In the rows, zero is written as 128.
The rows of X fall into 3 groups, and each row is roughly a mix of its group's hidden directions; some rows fit no group.
X:
[[152  76 159 124 139  94 132 125 167 136 140]
 [143 126 145 153  82 106 138 173 163 123 136]
 [ 89 154  82 120 121 173 131 127 114 107 129]
 [ 93  94 134 130 157 108 142 153 169 109 155]
 [149 130 151 172 122  78 117 143 120 131 165]
 [108  85 166 135 142  95 151 124 143 144  94]
 [145 130  86 114 153 178  93 114 121 121 145]
 [126 104 168 172 119 111 160 146 162 117 136]
 [ 97 179 136 141  95 147 143 129 137  90 143]
 [154 135 101  93 127 161 106  85 110 154 138]
 [118 121 112 145 120 134 136  67 150 123 175]
 [ 86 139 101  90 168 138 131 129  97 129 107]
 [176  99 147 168 111 115 127 137 152 128 158]
 [124 100 181 147 139  98 157 124 155 152 120]
 [ 97 107 150 104 167  86 111 123 115 159 127]
 [ 66 146 106 130 159 133 132 152 115 119 102]
 [135  78 150 104 168  86 130 131 138 128 140]
 [139 135  92  90  97 183 122 119 129 118 140]
 [141 172 122 157  78 162 122 139 125 130 109]
 [162 164 116 158  82 147 109 105 114 123 142]
 [ 66 151  99  98 128 145 144 129 120 109 121]
 [154  73 149 117 146  96 128 116 161 145 134]
 [152  93 180 133 143  92 135 126 159 140 133]
 [191 121 158 165 137 134 105 127 125 134 113]
 [134 116 171 135 144  75 125 164 141 110 112]
 [169  84 152 155 120 102 125 123 155 139 153]
 [110 149 102  93 151 142  90 122  93 162 133]
 [131 153  90 126 162 157  97 121  90 153 120]
 [100 105 172 128 141  93 161 115 149 112 104]
 [ 92 104 163  99 155  82 125 114 125 143 128]
 [126 129  95  83 109 159 130  88 130 134 162]
 [156 117 132 138 149 103 107 162  71 121 144]
 [130  80 157 106 166  89 135 147 143 128 131]
 [150 144 127 129 154 105  92 139  89 156  88]
 [159 166  90 147 118 165 107 126 102 125 148]
 [ 78 146 137 108 160 120 127 132 125 152  81]
 [181 115 157 158 104 110 113 164 125 132 128]
 [104 129 172 136 129  85 151 159 140 105 104]
 [169  80 151 129 149  88 116 140 125 136 144]
 [141 105 167 134 116 115 140 171 170 138 100]
 [162 133 155 177 127 102 115 161 116 126  99]
 [115 107 134  78 115  94 146 102 145 155 155]
 [130 121 120 171 162 132 145 151 141 138  73]
 [ 76 123 153  79 132 112 135 124 143 140 102]
 [122  86 132  87 163 113 134 114 158 151 104]
 [153 133 117 139  73 165 145 100 132 123 157]
 [137  74 133 127 161  97 130 104 139 135 164]
 [165 159 104 186 130 140 117 142 109 127 136]
 [ 57 132 118 110 136 137 163 117 134 139 123]
 [177 124 109 148  95 140 117 134 123 114 177]
 [139 119 167 161 131  76 132 164 134 128 110]
 [137 100 178 154 131  92 147 147 160 121 132]
 [ 79 112 159  91 146  99 135 124 140 143 102]
 [168 111 117 159 127 173 114 123 149 106 162]
 [170  96 113 122 115 138 118 108 118 113 183]
 [105 136  90 109 143 159 129 125 116 162  80]
 [131 181 126 139  88 155 121 155 111 119 100]
 [142  83 157 130 132 111 139 152 174 152 107]
 [ 86 133 123  71 151 139 114 109 114 149 110]
 [117 182 107 150  95 164 125 137 104 120 117]
 [141  71 132 115 168  97 127 111 136 145 146]
 [ 79 140 134 130 134  88 148 146 111 157  95]
 [157 101 172 163 148  96 124 151 149 126 123]
 [188 147 138 150  88 125 101 129 111 126 130]
 [160  97 148 142 103  98 131 124 136 111 180]
 [159 157  91 119 119 144  91 120  85 141 116]
 [156 141 120 198 154 126 137 137 120 122 109]
 [164 115 170 162 127  84 123 155 134 128 115]
 [ 95 113 125 103 181 132 128 112 118 149  87]
 [181 138 135 156 140 124  87 150 105 122 105]
 [120 108 170 101 132 100 146 127 181 109 132]
 [ 91 161 106  92 133 142 128 111  94 143  96]
 [124 112 141  95 123  91  94 129 114 153 177]
 [169  89 163 146 123  92 123 135 149 126 153]
 [119  84 158 139 172  85 139 113 128 132 120]
 [177 133 141 120 149 125  93 109 102 161 101]
 [172 131 112 186 115 127 123 164 134 131 138]
 [103 145 139 116 168 102 116 142 102 144  78]
 [182 125 111 155 102 134 102  96 112 148 143]
 [163 111 155 148 135  66 136 148 116 122 140]
 [ 76 141 160  92 130  93 120 135 131 149 117]
 [144  98 123 163 150 145 164 129 151 110  85]
 [ 96 177 124  86 117 145 110 104 102 129 138]
 [117 183 113 152  87 165 128 132 117 118 119]]
Here is one row of each group, with its name. Which group are the others in?
[129 180 128 159  83 154 126 146 115 109 128] => K
[168 109 117 188 145 137 149 134 137 111 111] => N
[177  97 165 143 133  95 122 121 143 156 137] => Z

[167 133 119 145 129 186 107 120 132  93 138] => Z
[166 144 126 166 142 131  96 141  94 146  94] => Z
[187 146 131 158 111 147  99 133 105 115 112] => Z
[158 109 153 155 108  92 131 123 129 109 179] => N
[144 118 172 176 106 100 149 150 143 122 120] => Z
[ 96 121 152 140 172  93 135 135 129 149  87] => N
[ 93  98 136  91 172 120 131 110 126 146  97] => N
[ 83 120 141  92 163 106 115 127 121 161 104] => N
[143 160  89 134 146 174 116 103  94 123 125] => N
